Here are some points:
np.array([0.6, 0.2, -1.6, -0.1, 0.4, -1.4, -0.2, 0.2, -2.2, 0.3, -0.3, 0.9, 0.0, 0.6, -0.4, 0.2])
np.array([0.4, 0.2, -0.7, 0.5, 1.7, 1.7, 0.0, 0.0, -0.8, -0.7, -2.7, 1.1, 0.4, -0.4, -2.2, -1.6])
np.array([-0.2, 0.4, 0.5, 0.0, 1.0, 1.8, -1.6, -0.6, 0.2, -0.6, 0.3, 1.4, 0.5, -1.8, -0.9, -0.8])
np.array([-0.2, 0.2, 0.7, 0.6, 0.7, 1.6, 1.2, -2.0, 0.5, 1.4, -1.0, 0.2, 0.7, 2.1, 0.1, -0.8])
np.array([1.4, 0.2, -0.9, 0.2, -0.5, -0.9, 0.3, 0.2, 1.0, 0.8, 0.3, 0.5, -1.8, -0.1, 0.0, -1.1])
np.array([1.5, 0.3, -1.2, -0.1, 1.1, 1.0, 0.9, -0.1, -1.5, -0.4, 0.6, 2.6, 0.3, 0.8, -1.5, 0.4])
np.array([2.1, -0.9, -1.8, -2.6, -0.7, -3.3, 2.3, 1.2, -1.0, 0.5, 3.5, -1.0, -3.2, 1.3, -0.1, -0.9])
np.array([0.3, 0.6, 0.4, 0.4, 1.1, -0.5, -0.6, -0.3, -0.4, 0.2, -0.6, 0.1, -0.4, 1.2, -1.2, -0.3])
np.array([-0.9, -0.6, 1.4, 0.6, -1.3, 0.2, -1.4, -0.9, 1.2, 0.1, -1.1, -2.7, 1.0, -1.0, -0.1, -0.4])
np.array([0.8, -0.1, 0.2, -0.5, -0.5, -0.8, -0.8, 1.0, -1.0, -0.8, -1.3, -0.8, -0.1, -0.5, 0.5, 1.1])
np.array([3.3, -0.8, -1.5, -2.4, -1.1, -1.9, 2.3, 1.9, -1.4, 0.5, 1.4, -1.3, -1.8, 1.8, 1.4, 1.3])
np.array([-1.6, 0.3, 0.5, 0.6, 0.7, 2.0, -1.2, -0.7, 1.6, 1.8, -1.4, 1.4, -0.1, 1.7, -0.8, -2.0])
np.array([-0.3, -0.3, 0.4, -0.2, -1.7, -0.2, 0.1, -0.3, -0.5, -0.5, 0.3, 0.7, 0.2, -0.6, 0.1, 0.1])
np.array([-0.5, 0.4, 1.2, -0.8, 0.7, 2.4, -0.2, 0.0, 0.8, -0.6, -1.5, 3.5, 1.0, 0.6, -0.8, 0.7])
np.array([-1.4, -2.0, -1.4, 0.5, 0.2, -0.1, 1.4, -1.1, -2.8, -1.5, -0.2, -3.3, 2.9, -2.9, 4.0, 0.8])
np.array([0.3, -0.6, 0.5, 0.8, -1.2, -0.2, -0.8, 0.8, 0.6, 1.1, 0.1, 0.7, 1.1, 0.6, 0.4, 0.3])
np.array([-1.0, -1.1, 1.3, 0.6, 0.8, -1.0, 0.7, 0.4, -1.2, -0.3, -0.3, -2.7, 2.0, -0.9, 2.7, -0.3])
np.array([0.0, -0.1, 0.3, 0.5, -0.3, 0.8, -0.9, -0.7, 1.1, 0.8, -0.3, 1.9, -0.3, 2.2, -0.1, -0.5])
np.array([-1.7, 1.1, 0.8, 0.6, -0.2, 1.3, 0.7, -0.3, -0.7, 0.3, -0.3, -0.6, 0.7, 0.1, 2.1, 0.5])
np.array([2.2, 0.2, 0.4, -0.3, 1.9, 1.6, -1.2, -0.4, -1.2, -0.3, -0.8, 3.3, -0.8, 1.7, -3.0, 1.0])
np.array([0.0, 0.6, 0.4, -0.3, 0.1, 1.7, -0.4, -0.9, 1.6, 1.8, 0.7, 3.3, -0.2, 1.2, -0.2, -0.1])
np.array([0.6, 0.0, 0.6, -0.8, -1.1, 0.8, 0.4, -1.0, 1.4, 1.2, -0.5, -0.2, -1.8, 0.8, 2.1, 0.1])
np.array([1.0, 0.4, 0.3, 0.7, -0.3, 0.3, 0.8, 0.7, 0.9, -1.2, -0.3, 0.0, -0.8, -0.9, 0.7, -0.3])
np.array([0.6, 0.2, -0.7, -0.3, -0.5, -1.3, -0.6, 1.1, -0.9, -0.4, -0.2, -2.4, 0.4, -1.8, 1.4, 0.8])
np.array([-0.1, -1.7, 0.6, -1.4, -1.2, -1.3, -1.2, 0.0, -0.1, -0.3, -0.6, -2.8, -0.3, -1.6, 2.4, -0.5])
np.array([0.8, -1.4, -1.3, 0.4, 0.4, 0.0, 0.7, 0.4, -1.8, -1.1, -0.9, -1.3, -0.6, -1.0, 0.2, 0.9])
np.array([0.7, 1.5, 1.1, -0.2, -0.8, 1.5, -0.4, 0.0, 2.1, 1.4, 0.3, 1.6, -1.6, 1.0, -2.1, 0.0])
np.array([0.6, -1.3, -1.6, 0.4, -0.9, -0.5, 0.1, -0.6, -1.1, -0.3, 0.6, -1.7, -0.3, -0.4, 0.3, 0.6])
np.array([-0.9, -1.2, 0.5, -1.0, -0.5, 0.8, 0.3, 1.0, 0.3, 1.0, -0.2, 0.0, 0.1, 1.1, -0.6, -0.5])
np.array([0.4, 0.9, 0.9, -1.0, 0.5, 1.0, -0.3, -0.3, 0.4, 2.4, 0.8, 1.3, -0.8, 0.8, -0.7, -0.8])
np.array([1.2, 0.0, 0.2, 1.3, 0.7, -1.2, 0.4, 0.5, 0.6, -0.6, 0.6, 0.2, 0.2, -0.2, 0.6, -0.2])
np.array([2.3, -0.3, -2.3, -0.7, -1.0, -3.0, 1.7, 1.2, -2.6, 0.0, 1.9, 0.3, 0.3, 0.6, -0.6, 0.4])
np.array([0.6, 1.7, -0.3, 0.8, 1.3, 0.3, 0.2, -0.4, 1.1, -0.1, 0.8, 0.7, -0.4, 0.7, -1.1, 0.1])
np.array([1.0, 0.8, 0.1, 1.6, 1.7, 0.6, -1.2, -0.4, 0.2, -1.1, -1.6, 2.4, 0.6, 1.7, -2.1, 0.7])
np.array([-0.3, -0.1, 0.4, -1.8, 1.0, 0.3, -0.6, -0.2, -0.6, -1.0, -1.0, 1.3, 0.0, 1.1, -0.4, -0.3])
np.array([1.0, -2.3, -1.8, 0.6, -0.5, -2.4, -0.3, 0.9, -0.5, -0.7, 0.5, -0.9, -0.6, 0.0, 0.2, 0.8])
np.array([1.2, 0.9, -1.1, -0.7, -0.4, -2.6, 0.4, 0.1, -1.2, -0.6, 0.4, -1.4, -1.4, -0.2, 1.5, -0.3])
np.array([-0.3, -1.3, 0.1, 0.1, -0.3, 0.5, 0.3, -0.8, 0.0, 0.3, -0.3, 0.7, 0.8, 1.7, -0.4, 0.8])
np.array([1.0, 1.6, -0.9, 1.6, -0.8, -0.4, 0.0, 1.8, -0.1, -0.4, -0.3, 0.4, -0.1, 1.0, -0.3, -0.2])
np.array([-1.3, 2.2, 1.9, 1.6, 0.3, 2.2, -1.5, 0.9, 1.6, 0.2, -0.5, 0.5, -1.0, -0.5, 0.6, 0.0])
np.array([-0.5, 0.2, -0.5, 0.7, 1.0, 1.5, -2.0, -0.9, -0.1, -1.3, -0.4, 1.1, 0.5, -0.3, -1.7, -0.3])
np.array([0.8, -0.4, -0.1, 0.7, -0.3, 0.7, 0.7, 0.6, -0.3, 1.0, 0.3, 1.8, 0.9, 1.7, -0.5, 0.5])
np.array([-1.1, 0.2, 0.4, 1.1, 0.2, -0.8, 0.3, -0.8, 1.6, -0.9, -1.0, 0.2, 1.1, -1.5, 0.2, 0.8])
np.array([-0.7, 0.9, -0.3, -0.5, -1.2, 0.0, -0.7, 0.4, -0.1, 0.3, -0.2, -1.2, 0.6, -0.9, 2.3, -0.4])
np.array([-0.6, -0.2, 1.2, 0.9, -1.5, 1.3, -0.9, -0.1, 1.2, 0.6, 0.0, 0.0, 0.3, 0.2, -0.7, -0.6])
np.array([-2.4, 0.5, 1.7, 1.8, -1.3, 0.2, -1.2, 0.3, 2.6, 0.1, -0.9, -0.8, 0.3, -0.7, 0.2, -0.4])
np.array([-1.0, -0.1, -0.1, 0.3, 0.0, 0.5, -0.5, 0.7, 1.2, 0.2, 0.6, 0.4, 0.1, 0.6, 0.7, -0.8])
np.array([-1.1, -0.3, 1.1, -1.4, -0.2, 0.2, 0.2, 0.2, 1.5, 0.3, 1.2, -2.2, 1.9, 0.5, 1.1, -1.8])
np.array([-0.3, 0.2, 0.2, 0.0, 0.0, -0.1, 0.3, -0.7, 0.2, 0.0, -0.7, 0.4, 0.1, -0.9, -0.2, -0.3])
np.array([-0.9, -0.1, 1.6, 1.5, 1.0, 2.0, -0.2, 0.5, 0.0, -1.2, -0.3, 1.3, 1.4, 0.3, 0.5, 0.3])
np.array([-0.3, 0.2, 0.8, 0.0, 0.7, 0.0, -0.3, -1.1, 0.0, 0.8, -0.3, 1.9, -0.3, 0.7, 0.3, 0.6])
np.array([-1.3, 0.9, 0.9, -0.2, -1.1, 1.3, -0.1, 0.1, 3.1, -0.2, -0.8, -1.6, -0.8, -1.4, 0.6, -1.1])
np.array([-1.5, 0.0, 1.3, -0.6, 0.0, 0.4, -1.2, -0.3, 1.3, 0.4, -0.2, -0.9, -0.5, -1.1, 1.7, -0.1])
np.array([-0.3, -0.3, 0.0, -0.4, -0.3, -0.2, 0.2, -1.0, 0.4, -0.7, 0.6, -1.9, 0.4, 0.0, 0.4, -0.3])
np.array([-2.5, -1.7, 0.8, 1.5, 0.6, 0.0, -0.2, 1.2, -2.5, -2.2, 0.9, -3.5, 4.2, -3.3, 4.2, 1.5])
np.array([0.6, 0.7, -1.8, 0.2, 0.0, -1.4, 0.4, 1.5, -1.5, -1.9, 0.8, -0.8, -2.5, -0.7, -1.1, 1.3])
np.array([-0.3, 0.0, -0.5, -0.2, 0.1, 0.7, -0.5, 0.0, -0.6, 0.3, -0.4, 1.2, -0.3, 0.8, 0.5, -0.4])
np.array([0.2, -1.1, -0.5, -0.7, -0.4, 0.4, -0.3, -1.1, -0.4, -1.5, -1.1, 0.5, -0.4, -1.3, -0.7, -0.5])
np.array([1.1, 0.2, -1.0, -1.2, 0.7, -1.2, 0.7, -0.2, -0.7, 0.5, 0.3, 1.7, 0.9, 2.4, 0.1, 1.4])
np.array([1.2, 0.0, -1.5, -0.6, 0.4, -2.7, 1.1, 0.8, -0.5, 0.0, 0.0, -1.1, -0.9, -0.2, 0.5, -1.2])
Then 16 other points, each followed by its number:
np.array([-0.4, -0.5, -1.0, -0.3, -0.3, -2.9, 2.0, 0.8, -1.4, -0.2, 2.5, -4.0, 1.5, -1.8, 2.5, -0.8]) 0
np.array([0.0, 1.0, 0.0, 0.0, -0.4, 1.8, -0.5, -1.6, 3.2, 1.0, -0.5, 2.8, -1.0, 1.3, -1.9, -0.2]) 1
np.array([0.1, 0.5, 1.4, -0.2, 0.1, 2.4, -1.1, 0.4, 3.0, 1.8, -1.8, 1.2, 0.5, 0.4, -1.0, -0.8]) 2
np.array([-0.9, 1.1, 0.9, 0.5, 1.9, 1.8, -1.0, -2.2, 1.0, 1.6, -1.0, 2.2, 0.5, 0.5, -0.8, -0.7]) 3
np.array([-1.2, 0.6, 1.1, -0.1, -1.1, 2.1, 0.5, -0.1, 1.7, 1.7, -0.1, 0.5, -0.9, 0.4, -1.4, 0.0]) 4
np.array([0.5, -0.4, -0.3, -1.2, -0.9, -2.0, 1.3, 0.8, -0.8, 0.0, 0.9, -0.3, -2.2, -0.4, -0.8, -0.3]) 5
np.array([-1.1, 0.8, 1.2, 0.0, 0.1, 1.3, -0.6, -1.5, 2.2, 3.0, -0.9, 2.0, 0.4, -0.5, -0.3, -0.7]) 6
np.array([2.5, 0.1, -2.4, -1.6, -0.7, -3.0, 2.4, 1.8, -1.6, 1.3, 3.1, 0.4, -1.4, 1.4, 0.1, 1.0]) 7
np.array([-0.6, 0.4, -0.6, -1.3, -0.5, -0.9, -0.1, -0.9, -0.7, 0.4, -0.9, 0.3, 0.5, 0.5, 2.3, 0.1]) 8
np.array([-0.3, -0.7, -0.1, -0.3, 0.9, -0.8, 0.7, -0.3, -0.5, 0.2, 2.3, 0.1, -0.7, 1.1, 1.3, 0.4]) 9
np.array([1.0, -0.7, -2.1, -0.2, 0.0, -0.5, 0.4, -0.1, -2.8, -1.3, -0.2, 0.0, -0.9, 0.5, 0.4, 0.4]) 10
np.array([0.5, -0.1, 0.0, -0.3, -0.3, -0.5, -0.2, 0.2, -0.8, -0.1, -1.0, 0.2, 0.6, 1.3, -0.5, -0.6]) 11
np.array([0.4, -0.2, -0.9, 0.2, 0.9, 0.8, -0.2, 0.3, -0.2, -0.2, -0.8, 0.7, 0.6, 0.3, -1.2, -0.2]) 12
np.array([-1.7, -1.1, 0.8, 0.4, -0.2, -0.6, 0.9, -0.4, 0.0, 0.1, 0.4, -2.6, 0.2, -0.7, 1.3, 0.1]) 13
np.array([-0.5, -0.4, -1.5, 0.7, 0.6, 0.4, -0.2, 1.1, -1.7, -0.6, -0.3, 0.7, 0.8, 0.2, 0.4, 0.5]) 14
np.array([-2.1, -0.3, 0.4, 0.4, -0.5, 0.8, -0.7, -0.6, 1.3, -0.3, 0.8, -2.4, 2.6, -1.4, 0.5, -0.2]) 15
Which of these numbered points is nearest to each point below, looking only along the 5 directions in which the first points spread most? Its number follows each.
np.array([0.5, -0.3, -1.4, -2.1, -1.9, -2.2, 0.3, 0.5, 0.0, -0.4, 1.2, -1.0, -1.6, -0.5, 0.4, 0.4]) > 5
np.array([0.4, 2.4, 1.2, 0.2, -0.1, 2.7, -0.4, -1.6, 3.0, 2.3, 0.1, 4.0, -1.6, 3.8, -1.8, -0.4]) > 1
np.array([3.0, 0.8, -2.1, -1.7, -0.6, -4.2, 1.4, 0.3, -2.0, 2.1, 1.9, 0.5, -1.1, 2.0, -0.4, -0.3]) > 7
np.array([0.3, 1.0, 1.6, 0.4, -0.5, 1.6, -0.6, -1.0, 1.4, 1.3, -0.7, 1.3, -1.6, 1.6, -1.7, 0.2]) > 1
np.array([-0.1, -1.6, -1.2, -0.3, -0.8, -2.4, 0.1, 0.6, -4.2, -1.6, 0.3, -2.0, 2.0, -1.9, 2.9, 1.0]) > 0
np.array([0.5, 1.0, 0.9, 0.0, 0.4, 0.9, 0.7, -0.5, 2.4, 1.5, 0.5, 0.9, -0.3, 1.5, 0.0, 0.4]) > 4
np.array([-1.4, 1.5, 1.9, 0.2, -0.8, 2.3, -0.6, -0.3, 1.4, 0.8, -0.1, 2.1, 0.2, 0.8, -2.2, -1.0]) > 2
np.array([2.4, 0.7, -1.5, -2.1, -1.9, -2.6, 2.6, 2.2, -0.7, 1.0, 2.3, -0.3, -1.8, 2.0, -0.7, 0.6]) > 7
np.array([-0.2, -1.6, 0.1, 0.1, -0.1, -1.4, 1.3, -0.9, -1.1, -1.0, 1.8, -4.8, 0.2, -0.3, 1.9, 1.6]) > 0
np.array([-0.7, -0.9, -0.1, 0.0, 0.1, -0.6, 1.4, 0.0, -2.3, -1.7, 0.9, -1.6, 1.5, -1.6, 3.7, 0.9]) > 0
np.array([0.6, 1.6, 1.1, 0.3, -1.4, 0.3, -0.4, -0.9, 1.4, 0.8, -0.1, 1.2, -0.5, 0.8, 0.3, 0.1]) > 4
np.array([1.2, 0.1, -1.6, -1.1, -0.3, -1.7, 0.6, 1.5, -0.7, 0.9, 0.7, 0.0, -1.4, 1.4, -0.7, -0.2]) > 5
np.array([-0.5, 1.2, 2.1, -0.4, 0.7, 2.3, 0.9, -1.0, 1.9, -0.3, -1.0, 1.6, -0.6, 0.3, 0.1, 0.2]) > 2
np.array([3.0, 1.7, -2.8, -1.3, -1.3, -3.7, 2.5, 2.1, -1.4, -0.3, 1.1, -0.4, -2.3, 1.4, -0.1, 1.0]) > 7
np.array([0.0, -0.4, -1.8, 0.4, 0.5, -1.7, 2.6, 1.0, -2.0, -0.3, 0.8, -0.6, 0.4, -0.5, -0.9, -0.2]) > 10
np.array([-0.2, 0.8, 0.1, 0.2, 0.8, 0.8, -0.5, 0.0, 1.3, 0.2, -0.8, 2.4, 0.2, 2.8, -3.0, -0.8]) > 1
np.array([2.9, 0.2, -2.6, -0.8, -0.6, -4.0, 2.0, 2.0, -1.6, 1.6, 3.5, -1.9, -3.0, 0.4, 0.2, -0.2]) > 7
np.array([0.8, -0.9, -1.7, -1.2, -1.5, -1.6, 0.5, 2.4, -1.7, 0.0, 1.5, -1.0, -1.2, 0.3, 0.2, -0.3]) > 5
np.array([-1.3, 0.1, 0.2, 0.2, 0.0, 1.8, -2.4, -0.9, 0.4, 1.0, -0.6, 0.1, 0.6, -0.4, -1.3, -2.0]) > 2
np.array([-1.0, -1.0, 0.5, 1.0, 0.8, 2.1, -1.7, 0.5, 2.1, 1.4, -0.6, 3.1, 0.1, 2.0, -1.5, -0.8]) > 3
np.array([0.5, -0.8, -0.3, -0.8, -1.0, -2.6, 2.7, 0.2, -0.8, 0.9, 0.8, -0.5, -0.2, 2.3, 0.2, -0.8]) > 9
np.array([0.0, 1.0, -0.1, 0.1, 0.0, 0.3, -0.4, -0.8, 1.5, 1.2, -1.5, 2.0, -0.3, 2.3, -0.8, 0.2]) > 1
np.array([0.5, -0.8, -1.0, 0.1, 0.3, -1.5, 0.9, -0.1, -0.2, 0.0, 0.7, -1.3, -1.5, -1.4, 0.5, 0.0]) > 5
np.array([-0.9, 0.7, 0.9, -0.3, 1.3, 1.9, -1.1, -1.4, 3.1, 1.5, -0.8, 0.6, 0.8, 1.1, -0.8, 0.6]) > 6
np.array([-2.1, -0.1, 1.3, 1.4, -0.3, 1.4, -1.7, -0.6, -0.4, -0.5, -0.4, -2.5, 1.1, -2.8, 2.3, 0.3]) > 15
np.array([-2.2, -0.4, 0.5, 0.2, -0.8, 1.0, 0.0, -1.3, 2.2, 0.3, -0.7, -1.2, -0.2, -1.1, 1.8, -1.1]) > 15
np.array([-0.8, 0.9, 0.4, 0.4, 0.4, 2.0, -1.6, -1.8, 2.0, 0.5, -1.8, 1.3, 0.1, 1.1, -1.9, -0.3]) > 3
np.array([-1.4, 0.9, 0.0, 0.0, -0.2, -0.6, 0.8, -1.2, -0.8, -0.1, -0.5, -0.4, 1.1, 0.3, 1.4, 0.0]) > 8
np.array([0.0, -0.4, -1.0, -1.2, -0.3, -0.8, 0.3, 0.2, -0.5, -0.2, 1.5, -0.2, 0.6, 1.0, 0.8, -0.3]) > 9
np.array([0.0, -0.8, -1.4, -0.4, 0.0, -2.9, 2.2, 0.7, -0.7, -0.4, 1.9, -1.0, -1.0, 0.7, -0.6, 0.4]) > 5
np.array([-1.4, 0.4, 2.2, -0.3, 0.6, 2.1, -1.4, -0.6, 2.4, 0.5, -0.3, -0.4, 0.9, -0.8, -1.1, -0.2]) > 2
np.array([-1.8, -1.4, 0.4, 0.5, 0.3, 1.7, -1.6, -0.5, -0.2, -1.0, -1.4, -1.7, 1.2, -1.7, 0.5, -1.7]) > 15
np.array([-0.3, 0.1, -0.2, -1.3, -0.7, -0.1, 1.4, 0.3, -0.1, -0.3, 0.8, -2.0, 1.2, -1.6, 1.7, -1.5]) > 13
np.array([-0.8, 0.7, -0.5, -0.6, 0.3, -0.4, 0.5, 0.2, -1.0, 0.5, -0.4, 0.5, -0.1, 1.1, 0.3, -0.4]) > 11
np.array([0.4, -0.5, -0.8, -0.7, -0.7, -3.5, 1.3, 1.2, -0.4, -0.8, 0.9, -1.4, -0.9, 0.2, 1.0, -0.2]) > 5
np.array([1.1, -0.1, -0.5, -0.1, -0.1, -1.2, 0.6, -2.1, -0.6, 0.1, -1.1, -0.4, -0.1, 1.4, -0.2, 0.8]) > 11
Here are 16 other points, each followed by its number:
np.array([0.2, -0.7, -0.7, 1.3, -1.1, 0.5, -1.2, -0.5, 0.1, -0.8, 0.4, 0.8, -1.1, 2.0, -1.1, 0.8]) 0
np.array([-0.5, 0.3, 0.4, 1.6, 1.2, 1.2, -0.3, -1.4, -0.1, 0.9, -0.5, 1.2, 0.5, -0.5, -0.2, -1.3]) 1
np.array([-0.4, -0.5, -0.4, -0.4, -0.6, 0.8, 0.9, 0.1, -0.6, 1.6, -0.7, 0.7, -1.2, -0.4, -0.9, -0.7]) 2
np.array([0.5, 0.5, -0.4, 0.7, 0.5, 1.5, -0.2, 1.8, -1.6, 0.8, 0.1, 0.6, 0.1, 1.6, -0.8, 0.5]) 3
np.array([1.2, -0.3, -2.5, 0.5, -0.4, -1.3, 0.0, 1.3, -1.8, -1.6, 1.5, -0.3, 0.1, -0.7, 0.0, 1.1]) 4
np.array([-0.8, -0.3, 2.0, 0.7, -0.6, -1.7, 2.6, -0.5, 0.4, 0.1, 0.7, -1.7, 0.1, -1.8, 0.9, 0.3]) 5
np.array([-0.1, 0.7, 1.8, 0.0, -1.8, -0.2, -0.6, -1.8, 0.4, -0.8, -0.4, 0.8, 0.0, -1.8, -1.5, 0.7]) 6
np.array([-0.2, -0.4, -0.3, 0.2, -0.5, 1.4, 0.0, -0.2, 0.5, 1.3, 0.6, 0.8, 0.2, 1.9, -2.3, -0.7]) 7
np.array([-0.6, 0.0, -1.1, 0.0, 1.3, -0.8, -1.0, 0.5, 0.5, 0.5, 0.3, 2.5, 1.4, 1.3, -1.6, 0.2]) 8
np.array([-0.2, -0.7, -0.4, -0.9, -1.1, 0.7, 0.1, 0.6, -1.3, 1.7, 1.0, -3.5, 2.4, -2.7, 1.1, 0.3]) 9
np.array([-1.3, -1.8, 0.1, -0.5, 0.9, 0.6, -1.5, -1.3, -2.4, -2.0, 0.8, -2.7, 3.6, -3.6, 2.5, 0.9]) 10
np.array([-0.5, 1.6, 2.1, -0.1, 0.0, 1.4, -0.4, -1.2, 1.1, 1.1, -1.1, 1.7, -0.3, 1.7, -0.7, -0.4]) 11
np.array([-1.8, -2.5, -0.3, -0.3, 0.1, -0.7, -0.4, 0.7, -0.7, -0.7, 0.2, -2.9, -0.4, -1.8, 3.6, 2.4]) 12
np.array([-0.2, -0.1, 0.2, -0.3, 1.5, 0.5, -1.4, 0.1, -0.5, -0.6, 0.1, 0.3, 0.8, 0.1, 0.8, -0.2]) 13
np.array([-0.7, 1.1, 1.3, -0.5, -1.0, 0.6, -0.8, 0.9, 2.0, 1.9, -1.6, 3.0, 0.6, 1.5, -1.6, -0.4]) 14
np.array([0.0, 0.1, 0.2, -0.1, 0.9, 0.7, -0.3, -0.2, 1.4, 1.9, -0.9, 1.2, -1.6, 1.4, 1.1, 0.4]) 15
The same question for these:
np.array([-0.5, 0.7, 1.6, 0.3, 0.9, 2.3, -0.9, -0.8, 2.0, 1.7, 0.3, 2.6, -0.4, 2.8, -0.4, 0.0]) > 14
np.array([-0.8, -2.1, -1.3, 0.4, 0.2, -0.9, 0.3, 0.3, -1.3, -0.6, -1.2, -3.0, 0.9, -3.0, 2.2, 0.6]) > 12
np.array([-0.1, -1.9, 1.1, 0.1, -0.1, -0.6, 0.4, -0.2, -0.2, 0.1, 0.2, -0.1, -0.3, 0.5, 0.1, -1.2]) > 2
np.array([2.0, 1.0, -3.0, -0.7, -0.6, -3.8, 1.4, 0.0, -2.4, -0.2, 1.5, -1.8, 1.2, -0.9, 0.8, 1.6]) > 4
np.array([0.7, -1.3, -1.9, -0.6, 1.7, -2.8, 0.8, 0.8, -2.1, -1.1, 0.4, -1.1, -1.2, -0.3, 1.0, -0.3]) > 4
np.array([0.6, 0.6, 0.1, 0.2, 0.5, 0.4, -0.8, 0.3, 0.5, -1.1, -0.7, -0.2, -0.1, -0.9, -1.3, -0.1]) > 6
np.array([-1.3, 0.7, 0.9, -0.5, -0.7, 0.2, 0.7, -0.6, 1.5, 1.7, 0.9, 1.1, -0.4, 0.1, 1.3, -0.6]) > 15
np.array([0.2, -0.3, 0.8, 1.1, 2.0, 0.6, -0.2, -0.5, -1.5, -0.4, -0.5, 1.5, -0.5, 1.3, -0.9, 0.3]) > 8
np.array([0.2, 1.7, 1.3, 0.8, -0.6, 1.3, -0.9, 0.6, 0.3, 1.7, -0.9, 2.1, -0.7, 0.6, -0.5, -0.6]) > 14
np.array([0.3, 0.4, -0.1, -0.9, -1.4, 0.6, -0.3, 0.4, 1.2, 0.8, 0.2, -0.9, -0.5, -0.3, 0.4, -1.1]) > 2
np.array([1.5, -0.7, -1.1, -0.4, -0.8, 0.5, 0.3, -0.1, -1.5, 1.4, 0.5, 0.2, -1.6, 0.4, 0.5, -0.3]) > 2
np.array([-1.4, -0.8, 0.9, 0.5, -0.3, -0.3, 0.0, 0.2, -2.5, -2.1, 0.4, -3.1, 1.2, -3.3, 1.8, -0.4]) > 12
np.array([-1.4, 0.7, 0.6, 0.4, 0.4, 0.9, -2.1, -0.1, 0.7, -0.5, -1.7, -0.7, 0.3, -0.5, -1.1, 0.0]) > 6
np.array([0.8, 0.3, -3.4, 0.4, 0.4, -1.9, 1.4, 1.0, -1.9, -0.6, 0.2, -1.5, -1.2, -0.9, 1.3, -0.8]) > 4
np.array([-0.3, -0.5, 0.3, 0.4, 1.1, 2.6, -1.4, -0.9, 2.0, 0.9, -0.6, 1.3, -0.9, 1.1, -1.1, 0.8]) > 11
np.array([1.3, 0.3, 0.9, -0.3, 0.4, -0.2, 0.3, 0.4, 1.2, -1.2, 0.0, 0.8, 0.3, 0.0, -0.2, 0.3]) > 0
np.array([-0.2, -0.3, -0.1, -1.4, 0.5, -1.9, 0.0, 0.4, -2.0, -2.0, 0.3, -2.8, 1.1, -0.5, 2.1, -0.6]) > 12
np.array([0.4, 0.0, -0.2, 0.7, -0.8, -0.4, 0.1, 1.3, -0.5, -0.1, -0.1, -2.1, -0.3, -1.6, 1.2, 0.7]) > 5
np.array([1.3, 0.5, -1.1, -0.5, -0.5, -2.8, 2.2, 1.8, -1.3, -0.9, 1.3, -0.4, -1.7, 0.8, 0.5, 1.2]) > 4
np.array([-1.1, -2.2, -0.3, 0.5, 0.3, 0.8, -0.4, -0.2, 1.0, -0.8, -0.3, -2.6, 2.2, -1.7, 1.4, 0.1]) > 9
np.array([-0.4, -0.6, -0.9, -0.8, -0.6, 0.3, 0.7, 1.4, -1.8, -1.7, 0.5, -3.5, 1.5, -1.0, 1.6, -0.4]) > 12
np.array([-0.7, 0.9, 0.3, 0.5, 1.2, 1.7, -1.4, -0.3, 0.4, 1.1, -1.0, 0.2, 0.3, 0.0, 0.1, 1.0]) > 1
np.array([-0.4, 0.1, 0.3, -0.1, 0.0, 0.6, -1.4, -0.6, 2.6, 1.1, -0.7, 1.8, -0.6, 0.2, -1.1, -0.8]) > 11
np.array([-0.3, 0.1, -1.6, -1.0, -0.8, -2.1, -0.6, 0.7, -0.9, -0.9, -0.4, -2.3, -0.5, -2.7, 1.7, 1.1]) > 12
np.array([0.0, -0.2, 1.6, 2.1, 0.0, 0.8, -0.3, -0.1, 0.0, 0.3, -1.6, 1.8, -0.1, 1.8, -1.9, 0.4]) > 8
np.array([1.0, 0.2, -2.3, -1.1, -2.1, -3.1, 1.5, 0.8, -2.0, -0.7, 1.3, -1.2, -1.3, 0.2, 0.1, -0.1]) > 4
np.array([-0.8, 1.4, 1.3, -0.4, 0.1, 1.2, 0.0, 0.3, 2.6, 1.5, -0.4, 1.5, 0.6, 0.1, -0.6, -0.3]) > 11
np.array([0.0, -0.3, -0.9, 0.5, 0.3, 0.3, 0.5, 0.5, -0.6, -1.1, -0.4, -0.3, 1.6, 0.3, 0.1, 0.7]) > 13
np.array([-1.4, -0.9, 0.6, 1.7, 0.0, 1.0, -0.4, 0.4, 2.2, 1.8, -0.5, 1.5, -0.8, 1.1, -1.6, 1.6]) > 14
np.array([-0.1, 0.9, -0.4, 1.3, 0.1, 0.0, -0.6, -0.9, 0.3, -0.5, -1.0, 0.5, 0.3, -0.5, -0.8, -1.4]) > 6
np.array([0.3, 0.3, 0.1, 0.8, -0.8, -0.2, -0.1, 0.7, 0.4, -0.1, -0.5, 0.4, -0.8, 0.2, -0.9, -0.1]) > 0
np.array([3.1, -1.0, -0.3, -0.7, 0.8, -3.0, 1.4, 1.7, -3.1, -0.2, 2.2, 0.2, -2.3, 0.9, -1.0, 0.1]) > 4
np.array([2.4, -0.4, -1.6, -1.4, 0.4, -1.3, 1.4, 1.6, -2.4, -0.1, 1.1, -0.2, -2.0, 0.6, 0.4, 1.8]) > 4
np.array([-0.5, -0.8, 1.0, 0.6, -0.7, 0.8, -0.4, -0.2, -1.3, 0.1, 0.0, 0.0, 0.1, -0.8, 1.1, 1.2]) > 13
np.array([-1.0, -0.9, -0.6, -0.8, -0.4, -0.6, -1.2, -1.1, -1.0, -0.2, -0.5, -3.1, 2.7, -2.6, 0.7, -0.1]) > 9
np.array([1.8, -1.3, -1.4, 0.7, 0.2, -1.6, 0.1, 0.9, -1.4, -0.1, 0.9, -0.8, 1.1, -0.4, 0.4, -0.1]) > 4
